In the data rows, the value 500 means zero.
How far apart are the two rows of each pair, measured in a hidden way? 0 means very close, and 30 very far. Two or three weighted sums of its numbers give each row a place; it is the straight-line distance between the places.
array([538, 510, 490, 507, 597, 553, 534, 488, 423, 522, 713, 559, 547,
       806])
array([570, 550, 386, 691, 444, 447, 671, 415, 411, 541, 610, 452, 445,
       655]) -> 16
array([498, 514, 694, 404, 444, 503, 385, 430, 591, 483, 402, 607, 490,
       530])
array([599, 472, 424, 449, 524, 661, 487, 925, 383, 464, 623, 406, 429,
       545]) -> 8
array([503, 482, 418, 472, 839, 481, 464, 736, 402, 461, 701, 399, 419,
       539])
array([429, 440, 627, 446, 645, 346, 417, 520, 468, 402, 436, 480, 514,
       529]) -> 13
array([409, 543, 421, 678, 493, 739, 747, 491, 507, 471, 590, 353, 386,
       346])
array([433, 465, 668, 438, 408, 481, 417, 440, 631, 412, 447, 617, 598,
       393]) -> 5
array([433, 458, 472, 627, 784, 409, 471, 645, 497, 416, 566, 370, 428,
       432])
array([325, 366, 368, 549, 858, 328, 665, 305, 519, 397, 372, 295, 326,
       284]) -> 15
array([459, 488, 523, 636, 557, 646, 582, 673, 580, 475, 538, 382, 455,
       412])
array([661, 539, 409, 517, 414, 856, 764, 531, 400, 584, 563, 406, 464,
       743]) -> 4
array([535, 534, 503, 493, 427, 409, 452, 428, 543, 557, 411, 619, 625,
       498])
array([566, 626, 411, 555, 519, 323, 610, 377, 488, 764, 372, 417, 683,
       485]) -> 11
array([421, 523, 585, 445, 398, 412, 441, 393, 691, 416, 419, 576, 655,
       389])
array([651, 553, 440, 441, 563, 340, 483, 405, 494, 808, 378, 473, 574,
       527]) -> 9
array([391, 429, 815, 407, 516, 463, 441, 437, 679, 346, 379, 313, 439,
       336])
array([722, 497, 397, 427, 516, 643, 578, 595, 379, 649, 563, 414, 419,
       524]) -> 11
array([587, 556, 487, 427, 409, 441, 409, 430, 477, 655, 375, 586, 459,
       573])
array([331, 349, 407, 613, 749, 428, 508, 570, 413, 404, 455, 369, 368,
       346]) -> 16
array([461, 471, 571, 528, 446, 409, 445, 452, 570, 465, 429, 573, 680,
       477])
array([540, 394, 493, 421, 416, 612, 407, 557, 369, 495, 533, 650, 526,
       682]) -> 5
array([402, 504, 661, 580, 754, 489, 462, 637, 661, 378, 519, 378, 446,
       434])
array([674, 655, 410, 436, 533, 317, 588, 388, 476, 708, 382, 439, 649,
       468]) -> 15
array([423, 484, 625, 602, 615, 479, 536, 644, 694, 420, 482, 377, 443,
       381])
array([491, 439, 373, 627, 400, 654, 508, 662, 353, 521, 523, 443, 414,
       496]) -> 20
array([610, 653, 524, 723, 509, 474, 581, 541, 659, 455, 544, 432, 559,
       542])
array([428, 566, 481, 404, 323, 512, 410, 423, 528, 371, 498, 848, 550,
       366]) -> 16
array([380, 434, 679, 366, 365, 467, 370, 365, 657, 326, 409, 576, 539,
       336])
array([359, 512, 514, 526, 587, 505, 655, 387, 675, 447, 427, 346, 403,
       321]) -> 4
array([440, 427, 461, 429, 413, 450, 388, 523, 358, 381, 534, 683, 461,
       679])
array([431, 556, 714, 435, 393, 494, 431, 399, 742, 364, 443, 591, 576,
       398]) -> 11
array([609, 663, 523, 612, 481, 465, 554, 498, 623, 652, 496, 647, 705,
       570])
array([451, 386, 355, 412, 378, 647, 378, 607, 310, 442, 651, 543, 372,
       682]) -> 17
array([480, 422, 495, 456, 458, 475, 402, 576, 417, 520, 488, 660, 553,
       587])
array([371, 435, 388, 513, 449, 437, 997, 356, 478, 598, 391, 349, 378,
       304]) -> 10
array([466, 532, 521, 498, 503, 345, 532, 381, 605, 469, 384, 481, 735,
       442])
array([748, 499, 399, 443, 497, 652, 510, 694, 364, 575, 576, 421, 440,
       596]) -> 5
array([360, 406, 470, 825, 556, 403, 409, 723, 463, 391, 540, 496, 413,
       447])
array([782, 434, 378, 391, 434, 576, 441, 576, 317, 549, 520, 396, 379,
       651]) -> 9
array([562, 519, 678, 392, 563, 461, 443, 464, 635, 503, 439, 512, 647,
       446])
array([468, 515, 426, 485, 594, 579, 531, 551, 391, 469, 701, 454, 402,
       585]) -> 13
array([393, 538, 455, 837, 686, 369, 522, 538, 553, 416, 478, 345, 426,
       441])
array([361, 382, 368, 595, 611, 464, 644, 412, 432, 583, 396, 354, 380,
       318]) -> 18
array([448, 548, 437, 683, 475, 753, 537, 725, 451, 485, 684, 554, 418,
       559])
array([636, 518, 361, 414, 583, 594, 625, 450, 391, 704, 530, 365, 403,
       420]) -> 9
array([495, 627, 528, 427, 363, 518, 425, 426, 528, 491, 425, 735, 459,
       504])
array([749, 530, 399, 435, 521, 646, 528, 656, 370, 584, 578, 394, 423,
       572]) -> 4
array([476, 511, 402, 373, 329, 514, 395, 480, 383, 385, 506, 921, 463,
       354])
array([587, 615, 394, 463, 383, 345, 460, 390, 419, 678, 375, 572, 525,
       497]) -> 20
array([437, 552, 651, 425, 455, 379, 445, 363, 744, 441, 398, 490, 585,
       420])
array([498, 538, 676, 374, 433, 496, 378, 424, 597, 486, 394, 602, 454,
       508]) -> 3
array([477, 651, 598, 441, 362, 521, 412, 441, 620, 506, 429, 757, 466,
       549])
array([417, 492, 399, 528, 463, 491, 826, 417, 412, 683, 429, 446, 455,
       427]) -> 5
array([359, 365, 861, 291, 453, 389, 347, 349, 522, 335, 348, 365, 418,
       345])
array([447, 412, 418, 492, 482, 607, 425, 630, 374, 474, 623, 543, 408,
       667]) -> 17
array([404, 545, 585, 380, 315, 502, 345, 357, 541, 416, 359, 700, 366,
       451])
array([548, 528, 612, 425, 462, 495, 421, 461, 567, 517, 423, 636, 543,
       511]) -> 8
array([443, 447, 596, 430, 385, 446, 410, 438, 598, 397, 435, 652, 603,
       386])
array([523, 647, 476, 421, 368, 465, 433, 439, 512, 501, 427, 699, 511,
       499]) -> 7
array([337, 360, 379, 852, 374, 358, 384, 798, 385, 427, 395, 425, 407,
       379])
array([630, 456, 368, 420, 579, 567, 442, 609, 334, 568, 558, 382, 397,
       542]) -> 27
array([429, 517, 410, 643, 496, 652, 691, 467, 466, 462, 594, 360, 402,
       407])
array([605, 681, 418, 521, 421, 338, 528, 414, 486, 708, 388, 545, 594,
       502]) -> 10
array([495, 680, 554, 487, 446, 435, 563, 437, 754, 443, 523, 633, 825,
       413])
array([452, 491, 461, 416, 661, 553, 487, 433, 406, 416, 767, 447, 410,
       548]) -> 8
array([999, 427, 358, 325, 358, 542, 383, 512, 315, 375, 569, 275, 348,
       451])
array([584, 537, 461, 415, 404, 408, 402, 458, 454, 557, 402, 627, 513,
       512]) -> 20
array([505, 563, 455, 438, 638, 709, 596, 489, 425, 492, 671, 428, 426,
       666])
array([584, 478, 423, 468, 576, 690, 502, 690, 409, 563, 582, 395, 408,
       453]) -> 5
array([534, 510, 667, 408, 582, 434, 455, 458, 634, 494, 444, 506, 655,
       432])
array([378, 408, 432, 605, 582, 455, 429, 692, 403, 445, 575, 477, 399,
       463]) -> 17
array([548, 494, 479, 400, 571, 308, 405, 356, 459, 718, 317, 403, 486,
       507])
array([395, 484, 794, 362, 385, 482, 377, 366, 670, 354, 397, 551, 468,
       393]) -> 18
array([491, 696, 657, 479, 394, 559, 452, 434, 719, 504, 471, 721, 515,
       569])
array([451, 379, 418, 437, 449, 624, 394, 779, 331, 430, 667, 492, 433,
       702]) -> 17
array([404, 499, 722, 367, 368, 533, 391, 407, 647, 354, 441, 651, 479,
       384])
array([577, 636, 451, 510, 393, 484, 483, 486, 517, 592, 460, 718, 551,
       542]) -> 12
array([511, 469, 489, 517, 618, 441, 473, 551, 432, 488, 591, 542, 489,
       756])
array([462, 538, 761, 410, 411, 527, 451, 425, 721, 408, 457, 588, 569,
       436]) -> 11
array([550, 559, 578, 476, 482, 429, 490, 472, 607, 515, 459, 593, 680,
       474])
array([525, 479, 724, 403, 477, 515, 416, 467, 614, 484, 444, 624, 507,
       521]) -> 6
array([522, 716, 428, 533, 363, 385, 520, 426, 494, 566, 436, 659, 605,
       489])
array([452, 489, 686, 487, 427, 510, 444, 498, 666, 435, 492, 648, 617,
       454]) -> 16
array([683, 572, 600, 467, 623, 472, 459, 490, 602, 784, 441, 532, 559,
       663])
array([665, 655, 426, 519, 465, 388, 493, 449, 514, 806, 435, 580, 577,
       563]) -> 13
array([512, 409, 477, 508, 524, 464, 428, 553, 419, 433, 523, 427, 517,
       560])
array([484, 419, 370, 400, 394, 536, 431, 383, 319, 498, 606, 572, 447,
       833]) -> 14
array([464, 484, 431, 682, 524, 521, 460, 829, 424, 539, 536, 510, 460,
       499])
array([673, 459, 479, 497, 456, 580, 548, 461, 438, 731, 558, 609, 592,
       712]) -> 11
array([454, 445, 788, 383, 515, 440, 399, 419, 617, 428, 417, 478, 558,
       403])
array([464, 509, 476, 846, 541, 512, 483, 910, 485, 525, 580, 540, 505,
       520]) -> 20
array([497, 466, 450, 480, 449, 511, 475, 390, 413, 587, 532, 609, 611,
       679])
array([513, 495, 581, 375, 555, 375, 431, 390, 569, 462, 399, 474, 640,
       412]) -> 16
array([534, 498, 393, 484, 476, 710, 571, 472, 375, 450, 831, 434, 423,
       588])
array([453, 424, 791, 355, 513, 438, 392, 430, 580, 411, 394, 490, 515,
       425]) -> 20
array([663, 576, 527, 455, 598, 406, 465, 442, 549, 765, 406, 517, 558,
       611])
array([412, 514, 635, 604, 582, 423, 466, 692, 757, 382, 459, 368, 465,
       374]) -> 10
array([314, 368, 353, 438, 295, 354, 952, 269, 426, 704, 302, 328, 399,
       271])
array([506, 524, 409, 541, 608, 595, 901, 446, 496, 738, 517, 411, 451,
       420]) -> 18
array([486, 478, 422, 672, 484, 630, 516, 654, 439, 499, 674, 514, 477,
       559])
array([486, 537, 413, 513, 495, 278, 553, 333, 483, 600, 331, 403, 641,
       447]) -> 9
array([545, 506, 489, 434, 778, 332, 554, 390, 554, 583, 383, 360, 734,
       440])
array([423, 435, 611, 437, 389, 456, 399, 435, 611, 402, 422, 609, 599,
       420]) -> 8
array([523, 587, 418, 525, 423, 302, 515, 358, 486, 635, 362, 503, 603,
       457])
array([504, 396, 380, 449, 411, 617, 419, 583, 352, 475, 671, 583, 428,
       760]) -> 9
array([413, 430, 430, 878, 483, 460, 430, 812, 446, 481, 578, 502, 450,
       449])
array([505, 434, 371, 634, 434, 661, 463, 581, 366, 483, 826, 456, 439,
       690]) -> 18
array([410, 542, 485, 751, 790, 379, 503, 489, 522, 417, 510, 357, 452,
       540])
array([568, 702, 451, 657, 494, 378, 647, 410, 569, 732, 441, 509, 712,
       527]) -> 22
array([588, 565, 622, 435, 479, 538, 433, 514, 584, 548, 469, 658, 590,
       549])
array([503, 547, 442, 434, 381, 383, 461, 408, 495, 475, 407, 583, 628,
       423]) -> 12
array([350, 491, 471, 784, 498, 521, 504, 720, 620, 344, 484, 323, 340,
       320])
array([414, 410, 848, 330, 508, 418, 386, 399, 615, 378, 380, 406, 512,
       375]) -> 22
array([514, 605, 656, 420, 409, 499, 413, 435, 650, 561, 403, 618, 457,
       544])
array([482, 638, 507, 450, 485, 367, 593, 395, 646, 445, 457, 522, 852,
       420]) -> 4
array([498, 502, 753, 489, 544, 486, 467, 525, 606, 505, 460, 538, 642,
       498])
array([411, 521, 418, 366, 285, 487, 381, 420, 445, 325, 457, 848, 502,
       346]) -> 8
array([999, 545, 364, 384, 424, 618, 517, 438, 385, 689, 500, 337, 413,
       478])
array([621, 501, 392, 413, 587, 266, 481, 352, 397, 845, 334, 359, 546,
       435]) -> 23
array([644, 651, 449, 529, 458, 401, 523, 425, 510, 727, 403, 560, 601,
       571])
array([547, 474, 417, 479, 418, 574, 484, 601, 404, 435, 597, 532, 415,
       552]) -> 6
array([517, 573, 555, 578, 531, 469, 502, 521, 512, 513, 568, 673, 620,
       799])
array([422, 477, 408, 643, 503, 476, 450, 827, 386, 506, 540, 481, 454,
       462]) -> 16
array([615, 538, 388, 443, 556, 624, 706, 435, 417, 715, 489, 380, 436,
       419])
array([498, 578, 416, 390, 315, 418, 385, 421, 430, 479, 386, 726, 462,
       444]) -> 14
array([427, 533, 478, 720, 766, 324, 516, 445, 530, 435, 471, 381, 491,
       572])
array([422, 369, 373, 439, 406, 466, 372, 556, 301, 434, 548, 625, 385,
       783]) -> 23
array([761, 501, 353, 391, 533, 573, 555, 449, 341, 629, 514, 333, 372,
       457])
array([524, 543, 429, 495, 571, 300, 596, 333, 524, 637, 343, 397, 674,
       438]) -> 8
array([442, 473, 450, 497, 656, 488, 446, 585, 429, 437, 667, 485, 445,
       499])
array([816, 418, 347, 377, 335, 506, 530, 315, 342, 552, 615, 437, 484,
       662]) -> 9
array([422, 425, 394, 391, 390, 482, 404, 424, 317, 402, 533, 677, 402,
       731])
array([427, 613, 547, 389, 361, 478, 451, 410, 648, 385, 494, 748, 612,
       383]) -> 13
array([542, 548, 641, 418, 466, 512, 414, 455, 565, 539, 411, 625, 509,
       570])
array([478, 481, 599, 581, 577, 387, 485, 444, 579, 531, 433, 488, 716,
       563]) -> 5
array([497, 357, 455, 392, 370, 726, 390, 716, 337, 451, 535, 621, 451,
       578])
array([497, 495, 517, 584, 449, 414, 611, 353, 745, 430, 426, 296, 662,
       353]) -> 13
array([565, 575, 539, 435, 435, 442, 449, 444, 535, 531, 422, 620, 601,
       491])
array([398, 445, 482, 515, 613, 484, 394, 703, 433, 394, 561, 463, 435,
       570]) -> 5
array([550, 456, 704, 471, 522, 444, 462, 495, 629, 450, 463, 400, 726,
       451])
array([720, 598, 424, 444, 374, 687, 611, 488, 394, 597, 386, 400, 506,
       612]) -> 12
array([541, 488, 399, 662, 457, 641, 531, 563, 391, 518, 766, 454, 439,
       657])
array([487, 459, 439, 486, 519, 466, 471, 532, 377, 465, 637, 553, 449,
       757]) -> 10
array([523, 552, 432, 459, 600, 566, 518, 608, 402, 528, 572, 468, 438,
       567])
array([449, 591, 605, 427, 361, 534, 402, 415, 603, 505, 398, 706, 438,
       505]) -> 2
array([527, 578, 436, 438, 345, 401, 431, 435, 444, 546, 426, 700, 510,
       492])
array([500, 477, 489, 439, 442, 465, 416, 538, 403, 450, 568, 715, 531,
       807]) -> 5
array([516, 415, 347, 395, 623, 558, 435, 531, 304, 532, 508, 338, 333,
       434])
array([567, 422, 435, 428, 416, 586, 419, 523, 349, 501, 599, 663, 512,
       769]) -> 4
array([445, 697, 515, 475, 358, 474, 429, 368, 614, 474, 420, 717, 457,
       502])
array([485, 455, 438, 485, 525, 446, 465, 556, 378, 437, 619, 569, 453,
       738]) -> 2
array([539, 665, 520, 471, 381, 533, 453, 467, 548, 508, 473, 758, 504,
       538])
array([787, 503, 391, 436, 492, 633, 502, 553, 355, 620, 546, 410, 427,
       685]) -> 1
array([617, 496, 359, 391, 638, 484, 413, 668, 328, 461, 638, 355, 359,
       624])
array([599, 548, 566, 427, 568, 683, 566, 461, 480, 496, 519, 422, 490,
       673]) -> 11
array([449, 368, 352, 480, 401, 383, 427, 412, 286, 478, 543, 561, 400,
       716])
array([568, 473, 429, 627, 601, 468, 486, 683, 432, 463, 657, 427, 446,
       571]) -> 13
array([621, 614, 472, 450, 444, 415, 483, 471, 502, 579, 432, 648, 608,
       503])
array([420, 512, 749, 370, 387, 497, 383, 392, 660, 362, 391, 580, 471,
       425]) -> 6
array([595, 425, 357, 462, 310, 957, 514, 440, 343, 474, 558, 408, 378,
       423])
array([440, 527, 677, 404, 444, 440, 418, 391, 733, 418, 405, 580, 550,
       446]) -> 13
array([451, 554, 557, 434, 546, 331, 498, 341, 685, 518, 349, 447, 617,
       439])
array([558, 549, 523, 411, 414, 439, 393, 436, 513, 553, 363, 635, 502,
       525]) -> 3
array([406, 523, 585, 530, 624, 424, 706, 373, 808, 437, 452, 327, 452,
       339])
array([626, 679, 431, 553, 444, 350, 567, 413, 489, 763, 399, 498, 613,
       532]) -> 26
array([469, 438, 396, 444, 754, 475, 465, 721, 356, 407, 644, 365, 369,
       475])
array([707, 536, 388, 429, 623, 601, 621, 471, 401, 667, 551, 368, 406,
       440]) -> 4
array([530, 592, 503, 522, 529, 372, 584, 435, 617, 537, 433, 522, 785,
       458])
array([337, 437, 447, 597, 615, 317, 433, 460, 484, 336, 428, 331, 377,
       356]) -> 11
array([451, 542, 780, 417, 420, 539, 409, 421, 684, 430, 444, 602, 515,
       463])
array([623, 661, 513, 491, 443, 497, 482, 515, 547, 590, 489, 716, 616,
       555]) -> 6
array([514, 501, 506, 405, 661, 294, 514, 364, 580, 516, 385, 383, 706,
       410])
array([530, 543, 453, 581, 488, 489, 496, 502, 419, 495, 604, 635, 517,
       812]) -> 10
array([843, 373, 448, 366, 310, 584, 420, 334, 339, 556, 424, 406, 832,
       534])
array([402, 491, 500, 633, 705, 396, 487, 526, 539, 399, 513, 369, 429,
       421]) -> 9
array([422, 447, 474, 749, 526, 476, 430, 706, 477, 473, 523, 513, 460,
       480])
array([609, 579, 633, 443, 503, 470, 407, 449, 635, 689, 399, 571, 489,
       561]) -> 13
array([345, 378, 405, 585, 750, 412, 540, 503, 420, 504, 456, 384, 376,
       389])
array([703, 479, 406, 442, 334, 863, 617, 477, 379, 594, 403, 353, 500,
       579]) -> 5
array([999, 502, 351, 367, 475, 615, 428, 463, 339, 566, 614, 303, 365,
       447])
array([544, 373, 413, 374, 377, 564, 407, 501, 320, 495, 605, 598, 496,
       694]) -> 20
array([495, 432, 800, 387, 588, 456, 415, 444, 627, 431, 415, 451, 574,
       438])
array([577, 466, 364, 401, 676, 526, 488, 537, 338, 522, 617, 375, 376,
       587]) -> 14
array([442, 445, 420, 542, 530, 607, 735, 507, 445, 638, 471, 388, 413,
       355])
array([426, 509, 422, 365, 315, 456, 384, 440, 429, 347, 474, 867, 492,
       333]) -> 10
array([550, 443, 392, 444, 731, 534, 464, 625, 360, 515, 615, 377, 395,
       506])
array([428, 443, 439, 688, 745, 512, 705, 529, 516, 605, 513, 428, 464,
       421]) -> 8
array([426, 477, 793, 486, 612, 402, 434, 507, 704, 371, 442, 348, 530,
       423])
array([575, 594, 540, 545, 575, 409, 567, 451, 634, 595, 458, 541, 786,
       513]) -> 7
array([535, 514, 426, 472, 485, 797, 577, 549, 410, 545, 613, 442, 432,
       603])
array([452, 491, 465, 698, 586, 527, 474, 769, 477, 483, 682, 531, 467,
       504]) -> 6
array([447, 495, 700, 417, 396, 538, 426, 432, 690, 387, 456, 633, 614,
       405])
array([459, 448, 748, 366, 580, 412, 393, 396, 609, 423, 369, 425, 558,
       444]) -> 5
array([484, 409, 375, 476, 359, 836, 421, 671, 343, 464, 766, 518, 401,
       567])
array([640, 639, 404, 452, 616, 305, 715, 360, 482, 748, 386, 378, 658,
       429]) -> 25
array([445, 425, 828, 367, 551, 455, 397, 415, 605, 412, 391, 463, 519,
       425])
array([406, 440, 743, 400, 410, 451, 393, 402, 672, 388, 431, 545, 539,
       396]) -> 9
array([399, 415, 360, 566, 319, 697, 410, 459, 318, 444, 629, 595, 357,
       640])
array([378, 463, 446, 721, 656, 482, 786, 440, 593, 586, 464, 400, 454,
       366]) -> 24
array([510, 490, 430, 455, 510, 775, 587, 462, 420, 500, 683, 414, 433,
       646])
array([564, 607, 502, 576, 514, 400, 531, 440, 589, 656, 429, 524, 676,
       525]) -> 11
array([380, 485, 635, 376, 380, 411, 393, 375, 680, 354, 411, 553, 567,
       352])
array([568, 522, 632, 429, 586, 410, 479, 438, 668, 498, 423, 473, 708,
       457]) -> 10
array([582, 524, 431, 469, 646, 628, 500, 843, 402, 493, 694, 413, 440,
       600])
array([614, 518, 388, 641, 401, 744, 675, 450, 399, 551, 677, 376, 431,
       505]) -> 6
array([625, 594, 499, 457, 427, 424, 466, 476, 512, 580, 427, 622, 630,
       478])
array([434, 421, 414, 641, 433, 672, 500, 555, 409, 445, 591, 470, 415,
       518]) -> 9
array([665, 646, 397, 439, 544, 324, 631, 376, 442, 698, 380, 399, 635,
       444])
array([423, 442, 603, 483, 422, 422, 420, 430, 615, 428, 407, 573, 634,
       419]) -> 2
array([502, 489, 390, 480, 449, 790, 646, 472, 376, 472, 685, 413, 408,
       673])
array([439, 550, 611, 444, 403, 433, 441, 407, 682, 416, 436, 610, 649,
       434]) -> 8
array([597, 481, 412, 684, 459, 600, 515, 634, 442, 500, 671, 470, 470,
       588])
array([464, 429, 410, 488, 442, 519, 407, 580, 366, 466, 604, 637, 431,
       808]) -> 5
array([531, 494, 684, 395, 578, 455, 448, 460, 629, 483, 425, 487, 630,
       484])
array([491, 427, 427, 527, 479, 584, 409, 656, 381, 490, 560, 545, 464,
       616]) -> 18
array([557, 688, 400, 562, 402, 321, 600, 377, 478, 641, 381, 496, 643,
       460])
array([456, 494, 483, 422, 688, 570, 504, 433, 435, 420, 666, 426, 392,
       583]) -> 20
array([496, 562, 608, 455, 419, 514, 450, 462, 631, 441, 460, 689, 598,
       463])
array([450, 343, 450, 363, 348, 687, 358, 680, 320, 409, 488, 619, 418,
       551]) -> 13
array([801, 561, 395, 444, 508, 602, 630, 456, 410, 785, 505, 391, 463,
       527])
array([661, 513, 366, 416, 654, 553, 493, 642, 366, 513, 635, 403, 385,
       605]) -> 7
array([363, 622, 485, 807, 520, 533, 561, 578, 608, 398, 485, 445, 370,
       400])
array([549, 576, 505, 415, 389, 431, 402, 403, 530, 602, 377, 643, 457,
       547]) -> 13
array([495, 395, 362, 518, 377, 464, 411, 430, 321, 510, 568, 505, 448,
       944])
array([463, 452, 461, 687, 533, 642, 655, 663, 489, 626, 491, 449, 499,
       438]) -> 18
